One turn sends every row of this set to another row. A few are shown first. Where does it send the rows asked after them?
z_961: [  6  -4 -11   4   0  12  -6   9  -5  -3   3 -12 -12 -17 -16   5  -3  -1
 -10 -14  -9]
z_130: [ -4  -1   1  12  17   5   7   7  12   8   6   5 -21  -8   5   6  -9 -10
   0  23  -8]
z_236: [-16  -8  -3  -4   3   7   8   6  -3  -2   2   4 -20  -5  -7  -4  -6 -10
  -9  -6 -24]
z_702: [-10 -10  -2  -1  15  -4  -7   1  19 -10  -5 -12 -23 -19 -12  -5   0   2
   2   1  -5]
z_374: [ -3 -16 -16  19   8   5   4   1  -4   9  10   0   3 -16   4  -6 -22  -1
   6   2  -6]
z_979: [  5  -7 -37  13  14  16   4   5   0   3   0   3  -8 -19   5  -2  -8  -1
  -8  11  -5]
z_735: [ -4  -3   0  -7  16  19  -4  -5   8   2  -2 -10  -9 -14  -7   3   1   7
  -1   3   1]
z_336: [-13  -7 -30  10  16 -14  10  12   7  -6   7  -2  -9 -15 -15   4  -8   0
  -8  -2 -11]
z_358: [  8 -14  -8   6   7 -10   3  14  -4   5   5  21 -10 -22  -5   2 -10   6
   2  11   0]
z_393: [ -3  -6 -11 -12  15  17  -4   0   7  -4  -4 -15  -2 -15 -18  -4  -4  -4
   3   9  -9]
z_233: [ 10 -14  -5  13  15   4  29  -2  14  -7   3  -2 -14 -24   2  -5   0 -23
   2   5 -16]
z_155: [ 11 -20 -18  -5  10 -20  10   0  -4   4  -5   7  -9 -29   6  -2  -7  -9
 -12   3  -4]
z_658: [  1 -20 -10  11  -4   1  18  13   4   5 -11  -6   2 -35 -11  -7  -5  -6
 -14  12   0]
z_912: [  8  -4  -6   7   3  -4 -10   0  14  -7  15  -5 -19 -11 -16  -7 -11  -5
  -9  -4   1]
z_226: [ 12 -18  -4   7   1 -10  19  14  11   1   2  -4 -24 -26  -5  -5   1  -5
  -3  22 -19]
z_765: [  3  -7 -18   6   8  -4  14  -2  -3  -2  -1 -26 -10  -7 -27   3  -6   0
  -5   6  -7]
z_168: [ -6  -6  -3  14  15  -6  -1  -1  11  -1  -1 -10 -16 -21 -18  -6  -2 -16
   2  21 -23]
z_157: [ -4  -3 -17   5  14  11  22   2  -5   5 -12  -8 -15 -16   7  -3  -2   8
  -6  12 -25]
z_335: [ 13 -14 -19   3  -6   1  -4   0  -3   0   2  -9 -19 -17 -12   1 -14   5
  -4 -12  -6]
z_831: [  1  -9   2   4  11   7  18  10   5   1  -4 -19  -8  -6  18  -5  -4  -5
  -9   8  -6]
z_225: [ 13 -10 -21   3   6   1   4 -22   3   5  -2   7  -7 -12  10  -6  -3  -3
  -9  -2  -5]
z_750: [-13   5  -1  10   6   1  12 -11   1  -1   5  11  -5 -24   8   9  -8  -5
  -7  11  -3]
z_285: [ -1   1   1   7  16  -2 -12  12   2 -10  -4   8 -12 -13  -8   4   1  -9
  -7   7   5]
z_400: [  0 -10   6   4  10 -12   7  -4   7   5   1  -6 -16 -15 -32 -10  -7  -1
  -5   1  -7]
z_693: [ 10  -5 -12   7  11   2  19  -2  17   4  -5 -22 -11 -18 -29  -2  -9  -4
  -5   9  -9]
z_372: [ 15  -7 -16   7   2  15  26   6  -9   4  -6   7  -6 -18 -11 -10  -2  -1
 -16  10  -9]
z_884: [  1  -1  -7   6   6  -4  13  -1  -6   2   3   3 -13 -18  27   1  -5  -4
  -2  11 -10]
z_504: [  1   3 -11   9  12   4  18 -15  17  -2 -11  -2  -5 -23   7   3   9   4
 -12   3  -7]
z_436: [ 16 -10  -3   6   4 -20   3   6  -7 -12   8  -2 -14 -12 -13 -10  -3   0
   0   4 -16]
z_802: [ -2 -16 -14  -7  10   4  12   5   9  -8  14  -1  -4 -12 -17 -13  10 -10
 -15  16  -4]
z_782: [ 11  -9 -17  13   5   2  22 -13  11   5 -16   8  -7 -26 -10  -7  -6 -10
  -4  -6 -17]
z_685: [ 10 -13 -22  17   9  -9  16   1  -2  12   2  10  -6 -30   4  -4 -13 -17
   1  11  -8]
z_263: [  4  -6  -1  10   9   3  29   6   5   0  -9   6  -6 -32   5  -3   7 -13
  -4  17  -4]

z_961 turns into z_765
z_372 turns into z_157
Where do these go?
z_263 turns into z_884
z_285 turns into z_436
z_225 turns into z_782
z_335 turns into z_693
z_336 turns into z_802
z_750 turns into z_155
z_374 turns into z_658
z_912 turns into z_400
z_130 turns into z_358

One turn sends every row of this set to another row. A few are shown first. Where does it send the rows asked after them?
z_410: [ 15 -14   8   4 -21   7  -8  -4  -1  -1  19 -24   6   4  14  16   4  -5
 -20  -3  22  31  21]
z_651: [ 10 -14   4  10  -2  27   7 -10   7  -6   5 -12   1  12   3 -15  13  -2
 -11   0  -1  14  11]
z_598: [  9  -8  -9   8 -24   7   9   5  11 -16   2 -19  -7  -3  21  -9   6 -16
  -9   7   2  30  17]
z_595: [  3 -10  -4  15 -10  -5   7  18  -2  10  25 -17  16  -8  12  -3  -1  -4
 -18  12  12  34  12]
z_156: [  7 -16  -1   9 -19  15  -4 -16  27  -1  16 -15  -4  -1  18  -3   9   1
 -14  11   9  27  20]
z_138: [ 15  -8  16  14  -8   4  -6  12 -11   5  14 -17   2  -8  14   7 -11   1
 -18  12  -1  18  11]
z_963: [  0 -15  -1   1 -19  22   0   2  -3   6   8   0   8  16   1  -9   0  -1
  -4  -5 -19  29   6]
z_319: [ -2 -10 -11  11 -21   9  -6   7  18  -5  25 -10   3  -4   9  20  -3 -15
  -7   8   3  28   5]
z_551: [  8  -7  -3 -11  -2  -4  -1   5   0  -8   9 -13   5   0   9   0  -2  -5
 -20   9  17  21  27]
z_107: [ -1   0  -5   2 -26   8  -7  14  -4 -10  21 -26  15   0  17  -4  -4 -19
 -17   5   6  28   9]
z_141: [  4 -18  -3  14   6  24  -2  10   6  -6  11  -8  14  10   3  13   1   4
 -16  11   0  21  -1]
z_856: [ 13 -28  -5  14 -10  18  22  -1  -3  -3   7  -8  -1  17   8 -10   4  -5
 -23   8   4  28  13]
z_228: [  5 -12  -5  10 -19   9  -1   0   8   0  10 -11  -1  21  -3   6   1   0
 -22  -2   4  13  37]
z_870: [ -4  -5   3  11 -11   0  -2   3   9  -5   7 -15   6 -13  26  14   0 -13
 -11   4  -6  30  -2]
z_137: [  4 -20   0   7  -7  13  -2   6  11  -2  15 -30   8   9  12  -7  10  -7
  -7 -15   1  20  34]
z_428: [  4 -22   3  18  -7  12  10   1   4  11  -3 -13   0   2   8  -3  15 -11
   5   6  -4  24  19]
z_878: [  7 -29   4  25  -7  -4  -1  10   5   1  23 -13   0   1  -2 -13  -4   7
 -13  -2  -8  25  19]
z_479: [  0 -11  -1  18 -20   4  -8  13  -5  -1  13 -14  13   9  -7  18  -2   3
  -9   9  -6  39   5]
z_768: [  6 -19  -1 -16 -24  10   7  -8   9  -5   4 -10   7  10   9  -8   7   8
  -1  -3  -2  33   7]
z_422: [  4 -20   1  21  -5  -2   8   4 -12 -11  12  -4   8   1  -1   8   8  -8
 -17  -7  -3  28  -2]
z_501: [ -1 -15   7   9 -27  10 -15   8   3  -3  10  -1  14   6  10  -6   0  -1
 -16   2  -8  32 -13]
z_469: [  2 -14   2  -7 -19   1  -5  10 -16  -2  16 -11  11   0   2  -5  20  -4
  -6  -7   2  34  23]
z_368: [  8 -11  -1   2 -20   1  12 -19   4 -11  19 -14  -4   9  22  -4   7 -15
 -14   3   5  31  12]
z_94: [  2 -25  -3  -4 -23   8   6   1  13 -11  12 -18   3   8  10 -20  -3   1
 -22   6  18  24  21]
z_59: [  1 -22   3   6 -26   6 -13   5   6   7  16 -13  10   2  17  -3   3  22
 -25   9  -5  12  15]
z_593: [  1 -14   4   1 -25   4  -4   7  -6  16  17 -16  10  -1  17   7  13  13
   2  11   3  27  20]
z_648: [  0 -25   3   5  -9  18  10  11   6   7  -1 -13   4  15  -2   0  -5  12
  -8  12  -6  19  23]
z_482: [ -3 -24   3  25  -9  17   0   0  12  10  14  -1   7  -3  -4   8   1  -2
 -15  -2  -3  25  -3]
z_254: [ -1 -21   0  -2 -20   7 -10  10  -8  -3  19  -7  10   4   5 -13   6  -2
 -33  -9  -9  14  20]
z_213: [  0 -15   6 -12 -32   9   3   3   9   4  14 -12  14   4  26  -3  -1  -7
 -11   5   1  23  -5]
z_179: [  2  -6  -3  34 -18   9  -2  19   8   4   9 -22  13   8   4  -1  10   9
 -17   3  -3  23  19]
z_490: [  2  -2   1   6  -9  17  -1  -2   4 -13  27 -14   7  -4  22   7  -4  -8
 -30   0  -4  14   4]

z_410 turns into z_138
z_254 turns into z_469
z_870 turns into z_482
Where do these go?
z_856 turns into z_598
z_94 turns into z_107
z_490 turns into z_422
z_551 turns into z_595
z_963 turns into z_768

One turn sends every row of this set to another row. A few are shown first. Where does it send the rows asked after them?
z_389: [ 26 -11   8  20   4  25 -10   2   7  14  -1 -12  10]
z_444: [  1  -9  20  12  20  24 -22   1   3  27   7   9  27]
z_325: [  3   7   9  10  21  32 -15  17  20   1   5  13   5]
z_695: [ 13 -10  16  11  17  22 -23  -3   9  29  10   4  25]
z_21: [ 12   2  17   5   8  14 -23  21  17   9   7   3   7]
z_889: [ 11   6   8  11  18  11 -27  17  13  20  12   8  14]
z_384: [  5 -10  -6   4  15  36  -3   2  11   2  10  -6  15]
z_346: [ 11   7   4  11  20  30 -18  14  24   5   8  11   4]
z_727: [ -1 -11  21  19   8  30  -5  13  -7   6  -9  -3  13]
z_733: [ 10   8   1  13  24  29 -19  13  22   8   9  13   7]
z_902: [ -3   5  18   8  17  15 -23  24   8  12   6  11  13]
z_775: [  7 -12  14  12   6  26  -9   6   7  -2  -9 -10   0]
z_360: [ 16   4  10   8  12  11 -26  18  18  16  11   4  10]
z_146: [-3 -9 -6  6 21 37 -3  3  5  5  9 -1 19]
z_799: [ 21 -11   3  15   8  22 -13  -2  13   8  -3 -13   1]
z_378: [-11  -6   6  22  26  25 -12   5  -8  12  -7   4  13]
z_237: [  8   6   7   9  19  31 -16  16  23   1   6  11   3]
z_69: [ -5 -11  29   8  15  27 -19   5   2  19   3   8  24]
z_853: [  1 -21  19  20  23  23 -19  15 -11   9   0  -3   7]
z_806: [ -9 -10  16  15  15  28  -8   9  -3   0 -11  -2   6]
z_869: [  2  -5  -5  24  29  21 -16  -2  -2  22   0   1  14]
z_75: [ 14 -19   6  24  28  19 -24   7  -6  21   7  -5   9]
z_573: [ 22 -21   8  21  20  19 -23   7   0  16   7 -10   4]
z_812: [  3   2  21   6  10  16 -21  25  12   7   5   7   9]
z_865: [ 19 -23  16  17  14  21 -20  11   0   8   3 -11   0]
z_488: [  1 -11  -3   3  15  37  -2   4   9   0   8  -5  15]
z_308: [ 5 -9 -9  5 18 35 -4  1 10  6 11 -5 17]
z_189: [  2 -13  33   5   7  27 -17   6   8  12   2   3  19]
z_188: [  1   8   6  12  25  31 -17  17  18   5   6  15   7]
z_845: [  8 -23  21  17  16  23 -18  15  -5   4  -1  -8   1]
z_632: [ 19 -12  20   7   9  22 -22  -3  15  23   9  -1  19]
z_165: [  3 -19  12  24  29  21 -21  12 -11  17   4  -1  10]
z_969: [ -4  -7  13  25  19  29  -8  10 -12  16  -6   2  20]
z_642: [ 19  -7  -7  21  20  20 -17  -5   8  20   2  -7   8]
z_48: [ -3 -10  -3   4  18  37  -2   4   6   1   8  -2  17]
z_301: [ 14 -13  19  17   1  29  -6   9   3   5  -7 -10   8]
z_56: [ 22  -8   0  25  15  23 -13   0   2  25   2  -7  17]
z_47: [ 1 -9 -9  7 21 35 -5  1  7  7 11 -2 19]
z_949: [ 14 -14  28   4   4  25 -19   2  14  15   5  -1  17]
z_286: [  7  -6   2  28  22  25 -12   3  -7  26   0   0  22]
z_568: [  5   9   3  13  26  30 -18  14  19   8   8  15   8]
z_866: [  1   6  11  11  21  13 -25  21   8  19   9  12  16]

z_21 turns into z_812
z_799 turns into z_775
z_488 turns into z_48
Where do these go?
z_346 turns into z_237
z_75 turns into z_573
z_632 turns into z_949
z_286 turns into z_56

